Small tables with named rows and columns. After each table, cells are looked up by row and column.

Table tika
         saz  kilura  bur  digibor  putudil
giroro   124      62  162      198      173
zofuram  161     218  204       96      133
vavika   162     120  107      218      203
momipun  141     102  169      200      150
zuvi     195     225  142      128      181
kenuv    147     179   81      170      187

kenuv, putudil: 187
zuvi, putudil: 181
giroro, saz: 124
vavika, saz: 162
giroro, digibor: 198
vavika, digibor: 218
zofuram, bur: 204
vavika, bur: 107
kenuv, bur: 81
zuvi, digibor: 128
vavika, putudil: 203
giroro, kilura: 62
momipun, saz: 141
kenuv, saz: 147
zofuram, kilura: 218

mus.csv
,kef,bigigu,zav,tupazar
neluk,23,36,41,37
tekedum,52,26,51,30
mab,31,57,51,29
fipetut,53,56,69,38
fuv,45,63,76,34
risu,47,31,51,20
miti,52,35,69,45
ripa,53,36,69,45
lemi,42,64,78,32
veke,49,62,72,37
gofavib,54,37,68,45

bigigu of risu = 31
kef of lemi = 42
kef of gofavib = 54
kef of mab = 31
tupazar of gofavib = 45
zav of veke = 72
tupazar of risu = 20
bigigu of miti = 35
kef of fipetut = 53
bigigu of veke = 62
kef of fuv = 45
zav of fipetut = 69
zav of tekedum = 51
bigigu of lemi = 64
bigigu of fipetut = 56
kef of tekedum = 52
zav of gofavib = 68
kef of miti = 52

zukimiv.csv
,bimi,kiled,dure,kefu
rim,96.00,26.05,-32.30,-48.00
duno,-18.45,-5.01,1.54,-14.61
zafu,-25.19,-41.52,-42.62,-14.23
bon,9.51,8.08,7.08,2.95
puvor,50.53,48.74,32.58,8.87
damo,65.37,47.12,24.96,22.79
fazune,-81.01,-3.31,37.27,0.31
debadet,-1.60,18.05,30.59,31.57
kidem,11.78,-16.73,-25.18,2.27
gasu,-12.93,-1.71,1.71,0.74
tene,0.13,30.01,38.90,34.31

duno, dure -> 1.54
debadet, kiled -> 18.05
duno, bimi -> -18.45
zafu, dure -> -42.62
tene, kefu -> 34.31
debadet, dure -> 30.59
zafu, kefu -> -14.23
damo, dure -> 24.96
debadet, bimi -> -1.60
damo, bimi -> 65.37
tene, bimi -> 0.13
bon, kiled -> 8.08
rim, dure -> -32.30
tene, dure -> 38.90
rim, kiled -> 26.05

folusu =
,ber,mupu,toz,mur,ziz,lotukeb,sef
gel,5647,7733,5503,7697,6621,5433,6131
vipefe,5316,6797,6596,3496,6147,6671,5707
pifun,7594,6943,5289,5911,7712,5906,5261
mok,6538,7981,6632,8416,4986,2549,6492
tozed,7131,7020,8674,6015,6906,9955,6892
doz,7115,4942,8045,9839,5753,2481,6165
res,6207,9572,9067,7196,5730,8100,7388
numam,6504,7734,5808,7981,5605,2919,4702
kapake,7015,6153,9102,8619,6826,5175,5695
mopitez,6479,7738,6537,7512,8021,6343,7057
gezuvi,5967,6417,6165,6368,7861,7035,6588
nabi,6110,5660,5299,6089,5449,3696,6293

lotukeb of res = 8100
sef of vipefe = 5707
ziz of tozed = 6906
lotukeb of gel = 5433
ber of doz = 7115
toz of nabi = 5299
toz of mok = 6632

Table teguto
fields: suda, sude
veg: [5851, -5378]
lurim: [-1768, 679]
dop: [7254, 1294]
dabi: [679, -4923]

dop, sude: 1294
veg, sude: -5378
lurim, sude: 679
veg, suda: 5851
dabi, sude: -4923
dop, suda: 7254
dabi, suda: 679
lurim, suda: -1768

zoteza.csv
,koso,bame,tob,mal,notuner
finoter,8.03,2.48,2.52,8.02,2.45
felesi,5.52,2.89,3.00,5.33,2.87
fifas,3.87,5.36,5.39,3.79,5.35
doku,2.81,5.48,5.55,2.66,5.48
zaze,6.83,2.96,3.02,6.77,2.94
vuman,6.21,6.22,6.12,6.43,6.22

What is the tob of doku in zoteza?
5.55
What is the bame of zaze in zoteza?
2.96
What is the mal of zaze in zoteza?
6.77
What is the notuner of fifas in zoteza?
5.35
What is the bame of finoter in zoteza?
2.48
What is the tob of vuman in zoteza?
6.12
What is the bame of felesi in zoteza?
2.89
What is the mal of vuman in zoteza?
6.43
What is the koso of zaze in zoteza?
6.83
What is the mal of finoter in zoteza?
8.02
What is the bame of fifas in zoteza?
5.36
What is the notuner of doku in zoteza?
5.48
What is the koso of vuman in zoteza?
6.21
What is the koso of fifas in zoteza?
3.87
What is the notuner of vuman in zoteza?
6.22
What is the koso of finoter in zoteza?
8.03
What is the tob of finoter in zoteza?
2.52
What is the tob of zaze in zoteza?
3.02
What is the bame of vuman in zoteza?
6.22
Row with the largest notuner: vuman

Table siged
|  | lakise | kem | somatod | gelubu |
|---|---|---|---|---|
| segemu | 38027 | 63125 | 36231 | 37885 |
| sudaro | 37157 | 26036 | 73770 | 38240 |
| nulif | 97710 | 61898 | 34047 | 96616 |
| gak | 39283 | 22708 | 72068 | 37889 |
| nulag | 32940 | 66153 | 35995 | 39642 |
| lepu | 31446 | 59741 | 39554 | 38153 |

kem of lepu = 59741
somatod of nulif = 34047
somatod of segemu = 36231
gelubu of nulag = 39642
kem of segemu = 63125
gelubu of lepu = 38153

zupep.csv
,pib,zuk,vorina,guto
leg,241,233,47,146
namafi,44,63,185,190
ruri,224,184,98,64
nefe,205,222,52,135

What is the zuk of namafi in zupep? 63
What is the pib of ruri in zupep? 224
What is the guto of namafi in zupep? 190
What is the zuk of nefe in zupep? 222
What is the pib of leg in zupep? 241
What is the guto of ruri in zupep? 64
What is the vorina of nefe in zupep? 52
What is the guto of nefe in zupep? 135
What is the zuk of leg in zupep? 233
What is the pib of nefe in zupep? 205
What is the vorina of leg in zupep? 47
Which row has the largest zuk? leg

sos
|  | fuduk | rep | sugepem | mip | vasefos | mufubuv | rezenul | dubenip |
|---|---|---|---|---|---|---|---|---|
| posofa | 106 | 89 | 39 | 83 | 173 | 87 | 137 | 112 |
| zeza | 104 | 84 | 43 | 79 | 165 | 94 | 135 | 117 |
| benat | 156 | 147 | 181 | 201 | 102 | 161 | 94 | 181 |
| nolepag | 106 | 88 | 39 | 83 | 172 | 88 | 137 | 112 |

What is the mip of zeza in sos? 79
What is the vasefos of posofa in sos? 173
What is the rezenul of posofa in sos? 137
What is the fuduk of benat in sos? 156
What is the rep of zeza in sos? 84
What is the dubenip of zeza in sos? 117
What is the dubenip of benat in sos? 181
What is the vasefos of benat in sos? 102
What is the mufubuv of nolepag in sos? 88
What is the rezenul of zeza in sos? 135
What is the mip of benat in sos? 201
What is the mufubuv of posofa in sos? 87

